In the data rows, zero lies at 4.5, halfway between 4 and 5.
Here is a table of points, one per row:
Array([3, 3, 3, 5, 7, 6, 5, 4])
Array([3, 3, 5, 9, 9, 3, 3, 4])
Array([5, 5, 4, 3, 4, 5, 4, 4])
Array([5, 5, 5, 4, 4, 4, 4, 4])
Array([4, 3, 4, 6, 6, 5, 4, 4])
Array([4, 5, 5, 5, 5, 5, 4, 4])
Array([5, 6, 7, 7, 5, 3, 2, 4])
Array([5, 5, 4, 3, 4, 5, 4, 4])
Array([4, 4, 7, 8, 6, 4, 3, 3])
Array([3, 2, 2, 4, 9, 8, 4, 4])
Array([4, 4, 6, 8, 6, 3, 3, 4])
Array([9, 9, 8, 3, 2, 2, 3, 3])
Array([4, 6, 8, 7, 4, 3, 3, 4])
Array([6, 8, 8, 5, 3, 2, 2, 4])
Array([4, 4, 5, 4, 3, 6, 4, 4])
Array([3, 3, 4, 4, 3, 5, 5, 4])
Array([8, 7, 5, 3, 2, 2, 5, 8])
Array([5, 5, 5, 5, 5, 3, 3, 4])
Array([4, 5, 5, 4, 5, 4, 4, 4])
Array([4, 5, 5, 4, 4, 5, 4, 4])
Array([3, 2, 2, 4, 6, 7, 5, 4])
Array([3, 3, 2, 2, 2, 5, 9, 6])
Array([5, 5, 4, 3, 4, 4, 4, 4])
Array([3, 3, 3, 6, 7, 5, 3, 4])
Array([3, 2, 2, 2, 2, 6, 9, 7])
Array([3, 3, 5, 9, 7, 4, 2, 4])
Array([4, 5, 5, 3, 2, 3, 6, 5])
Array([5, 5, 5, 3, 3, 4, 5, 6])
Array([5, 5, 4, 3, 4, 4, 4, 4])
Array([8, 6, 4, 2, 2, 2, 3, 6])
Array([4, 3, 4, 6, 7, 6, 4, 4])
Array([3, 2, 2, 2, 2, 5, 9, 8])
Array([3, 4, 5, 5, 4, 6, 5, 4])
Array([3, 4, 8, 3, 2, 2, 4, 9])
Array([3, 2, 2, 2, 4, 5, 7, 7])
Array([4, 5, 5, 5, 5, 4, 3, 4])
Array([5, 5, 4, 3, 4, 4, 4, 4])
Array([4, 6, 7, 6, 4, 2, 3, 4])
Array([3, 2, 2, 5, 7, 6, 5, 4])
Array([3, 3, 2, 2, 6, 6, 8, 5])
Array([3, 3, 2, 4, 6, 7, 6, 5])
Array([3, 3, 5, 7, 4, 4, 7, 4])
Array([5, 6, 5, 5, 4, 4, 3, 4])
Array([5, 6, 5, 5, 5, 4, 3, 4])
Array([3, 2, 2, 2, 2, 5, 9, 9])
Array([3, 2, 2, 2, 2, 3, 9, 9])
Array([4, 5, 5, 5, 4, 4, 6, 6])
Array([4, 5, 5, 5, 5, 4, 3, 4])
Array([5, 6, 5, 5, 4, 4, 3, 4])
These points spread out most along one direction. For each point below, how far along it does it lie, from 0 to 99? 50 is the average, and the first point above lies past it.
Array([7, 5, 3, 2, 4, 6, 5, 4]) 56
Array([4, 3, 4, 6, 7, 7, 4, 4]) 49
Array([9, 9, 4, 2, 1, 2, 3, 4]) 36
Array([7, 5, 3, 3, 7, 6, 3, 4]) 46
Array([5, 6, 8, 7, 4, 3, 2, 4]) 24
Array([4, 6, 8, 8, 4, 3, 3, 4]) 26
Array([7, 8, 6, 3, 2, 2, 3, 4]) 33
Array([3, 3, 3, 8, 9, 6, 3, 3]) 42
Array([6, 7, 5, 5, 7, 6, 4, 4]) 38
Array([4, 4, 4, 4, 5, 5, 4, 4]) 50
Array([4, 5, 4, 4, 4, 5, 4, 4]) 49
Array([4, 5, 6, 6, 5, 5, 4, 4]) 40
Array([3, 3, 2, 1, 2, 7, 9, 7]) 85
Array([4, 3, 3, 5, 8, 8, 5, 4]) 56
Array([4, 5, 7, 7, 4, 3, 3, 4]) 32
Array([5, 5, 5, 4, 4, 4, 3, 4]) 42
Array([4, 5, 4, 4, 4, 5, 4, 4]) 49
Array([5, 5, 4, 3, 4, 4, 4, 4]) 49
